In the data rows, the value 128 means zero.
Here are some points, one per row:
[111  71 153 166 143 129 122 137 132 132  75 109 232 153 171 123 137 134
 147  88 131 132 176 141 125  99 125 122 133 209 165  86 117  89 122 129
 126 124  92  76 168 143 128 108  97 146 137 125 163  94 116 192 152 105]
[119 152 129 131 100 123 144 143 102 128 117 118 127  92 168  97 114 183
 129 114  81  65  85 123  85  93  79 102 148 170 185 111  72  99 164 123
 145 170 158 168 117 138  73 132 121 150  93 129 111 135 101  44  92 143]
[ 95  91 122 142 174 109 165 222 120 153 181  93 121 150 157 138 115 143
 177 108 124  71 105 123 109 135 102 151  80 107  59  96 178 120 151  98
 114 138 192 158  87 107 140  77 137 164  99  93 146 118 137 109 152 167]
[ 91 102 129  62 105 132 152 135 157 132 128 104 110 112 115 127 131 171
 180 151 103 163 119  90 106 132 152 116 111  99 173  88 133  90 143 122
  59 118 175 108 112  91  92  95  83 101 129 109 108  65 139 105 109 209]
[156 129 175  93  85 156  67 140 179  76 154 135  83 223  97 112 146 139
 146  92 198 109 135 145 149 114  60 149  95 127 119 166 120  97 156 150
 103 121 115 124 108 160 130 165 108 128 155 119 111 155 151 146 113 124]
[ 89 165 116 139 146 120 162 223 125 110  89 176  52 146  97  94 106 132
  77 192 131 101 164  81 109 115 135 156 133 163 122 147 157 106 121 119
 111 100 109 125 146  56 132 122  96 184 120 190 195 104 115 114 109 204]
[ 51 125 108 148 105 210 167  83 100 105  89 107  91 177 115 138 185 171
 118 150 131 133 146 137 131 195 102 146 102 108 107 137  92 115 132 129
 190 155 153 111 105 131 148  87 144  89  98 206 121 122 162 155 142  68]
[137 145 165 160 141 129  98  93 181 123 147 154 153  65 217  82 110 143
 142 143 138 119 156 119 217 173  97  77 136 107 143 122 157 122 139 128
 195 132 124 147 105  98 104 157 117 135 113 123 145 113 135 153 115 156]
[123 161 115 158  93  92 132  84 137 135 115  96 135 113 100 134 174  90
  81 123  84  92 168  96  86 157 118  99 159 152  80 109 150 110 137 158
 119 151 142 138 142 155  74 147 134 116 177  65 222 150 132 177 147 135]
[125 176 168 148 127 189 142 117 133 154 129 145 106 159 120 116 106 101
 120  88 132 139 121 147 104 160 155  70 150 206 118 156 144 173  93 142
 108 109 153  92  53 134 115 106 120 145 197 123  63 113 155 150 100  91]
[130 119 123 141  69  94 123 220 135 125  97 101 156 122  91 102 147 127
 165 206 126 115 116 112  92  91 136 132  97 108 171 156 154 112  79 194
 187  79 128 102 133 139  66  72 211 132 117 116  95 125 108 137 130 179]
[109 145  75 110 137 100 118 149 101 120 167 125 131 145 155  85  97 172
 152 104  94 137 128 145 118 121 111  89 103 101 119 142 113 163  75 116
  99 130 194 178 217 110 119 111  57  94 107 142 121  99 122 183 126 156]
[159 190 114 157 161 174 154 163 199 122 128  86 141 149 104 150 122 137
  51 166 166 153 163 176 140 150  97 125 101 106 126 109  83 143  92 101
  99 132  81 106 124 177 142 129 125 112 112  69  98 128 159 120 101 119]
[ 95 145 123 108 106  99  99 125 132 155 116 204 124  88 109 109  58 138
 151 153 137 103 153 150 112 112 148 115  87  91 148  79 109 145 155 140
 131  80 246 106 114 128 144 130 127 157 106  81 163 131  89 134 161  95]
[133 142 100 142 145 140 190 119 109 127 160 162 115 151 214  99 125 142
  99 126  85 135  68  90 157 118 152 169  97 116 171  71 141 110 177 134
 126 155 159 109 149 141 154 128 146 129 131  78  87 216  90 184  87 155]
[174 166 141 165 134 114 108 137 138 129 136 111 145 134 125 141 131 195
 137 130 104 187 108 138 160  90 134  92 123  92 167 152 181 146 179 124
 111 206 148 115 159  64 133  94 141 172 156 135 153 146 144 109 169  87]
[135 109 108 123 104  81 186 110 181 150 151 143 139 110 137 118  95 148
 104 106 255 173  98  97 112 128  99  92 181 138  89  99 167  88 121 152
 102 124 116 116 165 127 122 125 136 118  83 150  92 147 126 101 129  67]
[197 147 199  88 131 180 152 142 111 110 112 112 135  76 108 167 123 162
 111  89 168 140 141 101 109 154 142 177 127  97  94  82 118 155 119 145
 170 111 135 171 146 188 132 161  83 158 175 151 132 102 145 136 127 119]
[ 79 149 201 145 146  96 154 125 103 122 204 110 196 107  99 138 134  92
 114 167 111 123  96  93 156 104 100 127  88 135 160 171 131 121 130  84
 136 101 157  91 166 129 137 170 119  79 139 141 170 111  95 106 121  96]
[120 144  97 129  86 112  74 125 135 123 232 114  83 129 236 125 108 141
  92 119 100 169 129 125 127 101 186 193 170 137 129 112 115 141 154 109
 140 126 136  84 115 165  88  98 135 134 100 137 185  82 157  86 143 116]
[124 113 129 112 132 122  91 123 114 174 122 147 192 148 123 173 104 123
 143 156 120 136 174 132 134 101 140 121 101 142 105 137 174 139 182 118
 141 104  84 184 125 142  67  79  87  77 157 163 141 200 124 136  51  97]
[ 90 150 146 113 144  79 148 116 115 137 155 131 109 155 136 153  98 106
 141 141 143 160 107 122 180 134 102 169 180 163 210 101 153 169 126 199
 117 157 100 174  91 165 159  97  92  93 107 112 133 161 104 118 225 149]
[172 120 115 138 122 116 124 120 149 110 106 133 188 111  93 116 155 178
 119 106  81  91 159 105 180 115 119 174 192 136 154  94 175 150  88  74
  78  75 172 134  88 132 144 155 160 117 154 157 163 156 138 137 123  94]
[133  78 115 142 139 109  47 197 115 126  87  85  57 108 149 127 142 145
 151 255 113 118 144  85 133 133 157 102 148 177  95 151 138 130 133  96
 111 118 182 141 151 166 151 173  97 150 132  98  75 125 110 132 107 128]
[ 89 108  94 127 121 142  82 190 106 119 144  97 165  64  86  90 125  95
 132 115 119 204  92 116 113 147 145 141 161  82 148 123  83  82 108 115
 133 146 156 118  92 122 102 119  73 167 105 115 156 201  99 153 130 161]
[203 123 177 102 136 149 102 101 136 161 110 137 138 184  73  64 113 105
  93 127  79 163 136 149 149 111 126 115 124 136  69  54 150 119 113 113
 150 167  92 130 129 145 126 129 137 119  75 162  96 123 114 111 163 135]
[109 183 108 130 121 150 117 122 102 114 138 158 162 161 133 136 165 133
 190 129 123 176 162  91 120 144 161 131  95 158 108 124 103  85 103 106
 123 118 100 219 133 109 109 191 208 130 150 101 140 111  85  99 140 112]
[128  86  88 192 142 151 128  93  94 145 143 131 148 106  75  82  61 149
 188 165 112 130 134 133 124 143 137 160 105 173  92 148 105 145 148 151
 121 143 105 128 166 123 147 157 153  96 185 109 165 153 197  77 127 169]
[ 78  95  66  93 168 108 136  96 148 126 138 122 125  95  81 151 125 136
  99 140  98 145  76 135 128 102 118 120 121 145 126 195 119 148 181 149
 138  98  70 161  86 147 169 134 181 226 114 177  87  61 143 219 114 130]
[153 172 103 123 124 123  96 103 104 152  69 108 121 142 121 109 118 113
 130  93 236  85  27  68 176  66 146 105 148 113  96  97 109 133 113  85
 132 143  99  92 108 157 162 118 106  84 128 110 150 104 152 130 125 124]
[120 126 108  89 120 179 122 158  90 128 138 149  93  83 120 246 100 121
 120 110 124  72 140 176 128 137 148  86 129 153 125 147 111 100 144 101
  84 147  97 103 130  87  82 198 207  84 100 166  71 147 154 180 170 137]
[126 114 183 153 116 126 188 109 157 107 121 124 100  95 150  95 117 132
 145  84 133 119 131 103 195  70 151 159 172  88  92 164  87 166 147 147
  79 156  92 148 136 117  81  88 114 104 107  99  83 138  61 136 145 101]
[118 129 114 111 119 178 126  87 129 112  93 139 147 168 126 177 131  93
 145 156 124 127  78 255  95 142 108 201 172 101 118 129 186 116 122 137
 143 143 115 118 129  84  96 206  89 126 123  76  88  75 124 131 101 102]
[ 84 116 109 113 172  81  81  93 163  45 111 111 124 128 121 183  90 113
 122 138  93  96 120 104  71 167 112 125 110  83  96 108 118 177 101 187
 122 172  72  88 116 115 160 156 178 160 151 194  83 122  88 119 102 138]
[217 110  93  98 121  48 161  97  70  91 160 112  96 113 116  66 131  91
  87 121 235 103 168 125 145 138 126 149 127 119 158 116 107 118 140  69
 145 167 101 133  87 111 126  88 111 119 173 110  71  91 104 138 145 116]
[162  93 121  94 109 148 116 184 190 103 108 165 159  96 156 107 140  87
 129 140  84 106  68 145 140 193 150 109 127 143 134 129 101 125 139 137
 107 122 131 153 179 123 158  61 142  87 173 143 183 128 102 106 159  85]
[198 105 135 106 145 132 162 114  75 154 175 177  94 160 153 128 112 127
 168 143 123 123 129  74 112 144  60  92 218  60 146 133 110 128 115 115
 135 100  63  90 115 146 137 105 102 145  96 100 171 120 129 123 138 101]
[128 122 184 153  40 119 125 109 105 159 125 155 233 177 144 140 153 113
  83 140 120  85 154  93 151 156 169 125 143  91 144 143  98 150 132 131
  96 152 131 155 150 119 156 126 102 166 115 130  79 145 206 122 133 154]
[168  98 179 182 165 165 127 115 121  91 126 102  90 150 111 137 171 104
  94 131 143 131  93 151 102  98 150 121  96 143 140  94 103 162 116 158
 145  82 122 151  88  62 119 153 104  94 113 136 129 129 179 130 130  86]
[104  97  88 153 112 110 150 106 122  89  99 156  72 102 106 226 142 103
 111  69  71 157 142 150 153  91 114 105  69 142 116 163 170  71  59 135
 173 104 111 114 137 177 144 110  99 156 150 131  87 118 158  67 142 114]
[ 97  83 134  76 177  96 124 165 150 188  99 145 129 149 154  99 126 148
  80  65 121 139 134  95 112 164 153 146 127 109 167 187 146 159 132 107
 166 160 137 141 147 135 104 171 131  96 133  91 173 137 134 109 154  99]
[ 79 137 107 158  88 164 117 144 151 172 146 138  91 106 107 142 212 106
 129  86 121 142 163 186  78 109 100 109 146 129 125  98 127 199 148  99
 208  92  73 109 139 119 216 147 129  99 159 125 107 124 105 106 120 155]
[197 122 142 182 119 166 165  83 146 104 107 140 105 139 111 134 144  87
 148  90 187 130 141 153  74 150 166 107 103 108 155 176 166 165 140 112
  90 151 147 129 113 204 143 156 140 116  71 179 156 129 110 134 101 153]
[137 116 131  91 176 103 131  76 116 144 129 136 119 155  98 150 196 126
 166 107 125 127 133 188 184 172 176 114 113 187 104 139  66 148 112 119
 146 114 149 102 171 101  96 120 150 171 133 121 172 153 114  92 101 168]
[101 166 111  97 195 161  99 113  63 151 108  98 170 104 188  88 171  80
 133 144 142 135 167 177 111  92  89 129 130 101 115 156 148 115 113 174
  86  85 158 121 150 135 112 122 189 133 169 151 136 150 150  86 148 166]
[143 155 148 107 126  82 113  83 148 157 101  85  84  88 122 172  85 114
 151 107  86 128 139 149  93 128 133 174 111 133 106 189 100  44  89 159
 150 111 116 130  99  64 248 116 171 132  70 151 113 130 126 162  70 123]
There is one direction along which these points spread out most. For each point below, how far along it does it lie, from 0 to 99? The average is 50, and the first point in the table lies past the average. One standard deviation of the points above along it is 16.
[203 123 177 102 136 149 102 101 136 161 110 137 138 184  73  64 113 105
  93 127  79 163 136 149 149 111 126 115 124 136  69  54 150 119 113 113
 150 167  92 130 129 145 126 129 137 119  75 162  96 123 114 111 163 135] 42
[174 166 141 165 134 114 108 137 138 129 136 111 145 134 125 141 131 195
 137 130 104 187 108 138 160  90 134  92 123  92 167 152 181 146 179 124
 111 206 148 115 159  64 133  94 141 172 156 135 153 146 144 109 169  87] 63
[130 119 123 141  69  94 123 220 135 125  97 101 156 122  91 102 147 127
 165 206 126 115 116 112  92  91 136 132  97 108 171 156 154 112  79 194
 187  79 128 102 133 139  66  72 211 132 117 116  95 125 108 137 130 179] 60
[120 144  97 129  86 112  74 125 135 123 232 114  83 129 236 125 108 141
  92 119 100 169 129 125 127 101 186 193 170 137 129 112 115 141 154 109
 140 126 136  84 115 165  88  98 135 134 100 137 185  82 157  86 143 116] 69
[118 129 114 111 119 178 126  87 129 112  93 139 147 168 126 177 131  93
 145 156 124 127  78 255  95 142 108 201 172 101 118 129 186 116 122 137
 143 143 115 118 129  84  96 206  89 126 123  76  88  75 124 131 101 102] 25
[ 78  95  66  93 168 108 136  96 148 126 138 122 125  95  81 151 125 136
  99 140  98 145  76 135 128 102 118 120 121 145 126 195 119 148 181 149
 138  98  70 161  86 147 169 134 181 226 114 177  87  61 143 219 114 130] 25
[198 105 135 106 145 132 162 114  75 154 175 177  94 160 153 128 112 127
 168 143 123 123 129  74 112 144  60  92 218  60 146 133 110 128 115 115
 135 100  63  90 115 146 137 105 102 145  96 100 171 120 129 123 138 101] 58
[ 97  83 134  76 177  96 124 165 150 188  99 145 129 149 154  99 126 148
  80  65 121 139 134  95 112 164 153 146 127 109 167 187 146 159 132 107
 166 160 137 141 147 135 104 171 131  96 133  91 173 137 134 109 154  99] 64
[ 51 125 108 148 105 210 167  83 100 105  89 107  91 177 115 138 185 171
 118 150 131 133 146 137 131 195 102 146 102 108 107 137  92 115 132 129
 190 155 153 111 105 131 148  87 144  89  98 206 121 122 162 155 142  68] 26
[111  71 153 166 143 129 122 137 132 132  75 109 232 153 171 123 137 134
 147  88 131 132 176 141 125  99 125 122 133 209 165  86 117  89 122 129
 126 124  92  76 168 143 128 108  97 146 137 125 163  94 116 192 152 105] 55
[120 126 108  89 120 179 122 158  90 128 138 149  93  83 120 246 100 121
 120 110 124  72 140 176 128 137 148  86 129 153 125 147 111 100 144 101
  84 147  97 103 130  87  82 198 207  84 100 166  71 147 154 180 170 137] 24
[128 122 184 153  40 119 125 109 105 159 125 155 233 177 144 140 153 113
  83 140 120  85 154  93 151 156 169 125 143  91 144 143  98 150 132 131
  96 152 131 155 150 119 156 126 102 166 115 130  79 145 206 122 133 154] 54
[217 110  93  98 121  48 161  97  70  91 160 112  96 113 116  66 131  91
  87 121 235 103 168 125 145 138 126 149 127 119 158 116 107 118 140  69
 145 167 101 133  87 111 126  88 111 119 173 110  71  91 104 138 145 116] 52
[ 79 149 201 145 146  96 154 125 103 122 204 110 196 107  99 138 134  92
 114 167 111 123  96  93 156 104 100 127  88 135 160 171 131 121 130  84
 136 101 157  91 166 129 137 170 119  79 139 141 170 111  95 106 121  96] 61
